128 stands for zero in the data rows.
Here are some points:
[116, 94, 102, 133, 255, 106, 149, 128]
[158, 143, 136, 123, 92, 131, 126, 90]
[214, 151, 224, 115, 70, 154, 119, 16]
[111, 128, 107, 119, 140, 165, 135, 160]
[119, 110, 74, 202, 144, 49, 87, 129]
[186, 118, 43, 76, 255, 63, 142, 66]
[155, 110, 123, 118, 133, 122, 137, 125]
[162, 115, 184, 149, 132, 120, 127, 102]
[141, 88, 206, 96, 128, 141, 168, 101]
[195, 140, 153, 164, 80, 143, 122, 95]
[92, 126, 115, 123, 140, 167, 129, 142]
[109, 116, 108, 135, 205, 114, 142, 130]
[90, 117, 109, 164, 185, 102, 128, 153]
[196, 144, 182, 116, 83, 143, 115, 70]
[108, 137, 145, 142, 135, 104, 116, 142]
[31, 111, 146, 126, 175, 90, 129, 201]
17 more points follow, each with its number after it:
[102, 125, 126, 162, 167, 110, 124, 169] 0
[158, 124, 97, 97, 178, 121, 136, 91] 1
[161, 109, 105, 116, 116, 129, 129, 106] 2
[142, 130, 138, 138, 110, 131, 129, 115] 3
[213, 88, 101, 83, 80, 151, 133, 72] 4
[124, 150, 119, 132, 138, 131, 119, 147] 5
[125, 134, 44, 138, 41, 176, 101, 158] 6
[92, 153, 127, 110, 129, 139, 112, 143] 7
[174, 122, 187, 102, 58, 133, 135, 81] 8
[70, 153, 87, 85, 129, 102, 152, 196] 9
[106, 124, 110, 149, 155, 101, 131, 163] 10
[133, 124, 140, 138, 99, 112, 133, 126] 11
[85, 125, 127, 137, 141, 140, 129, 163] 12
[85, 138, 113, 103, 135, 129, 132, 133] 13
[71, 127, 67, 185, 182, 126, 149, 174] 14
[125, 136, 144, 117, 107, 101, 125, 84] 15
[154, 138, 135, 140, 98, 118, 118, 133] 16
Which of these numbered points is nearest to each point below by angle, seen from the average point of the first points? Its number follows each.
[49, 116, 137, 125, 168, 91, 123, 176] > 0
[113, 145, 77, 111, 91, 150, 120, 162] > 6
[89, 123, 109, 175, 163, 113, 150, 151] > 14
[155, 124, 125, 114, 113, 108, 166, 137] > 11
[105, 150, 119, 120, 138, 136, 88, 154] > 7
[162, 133, 164, 106, 74, 114, 123, 96] > 8
[75, 122, 115, 171, 128, 91, 146, 161] > 10
[181, 134, 168, 105, 54, 118, 117, 85] > 8
[120, 126, 100, 147, 145, 106, 123, 123] > 14
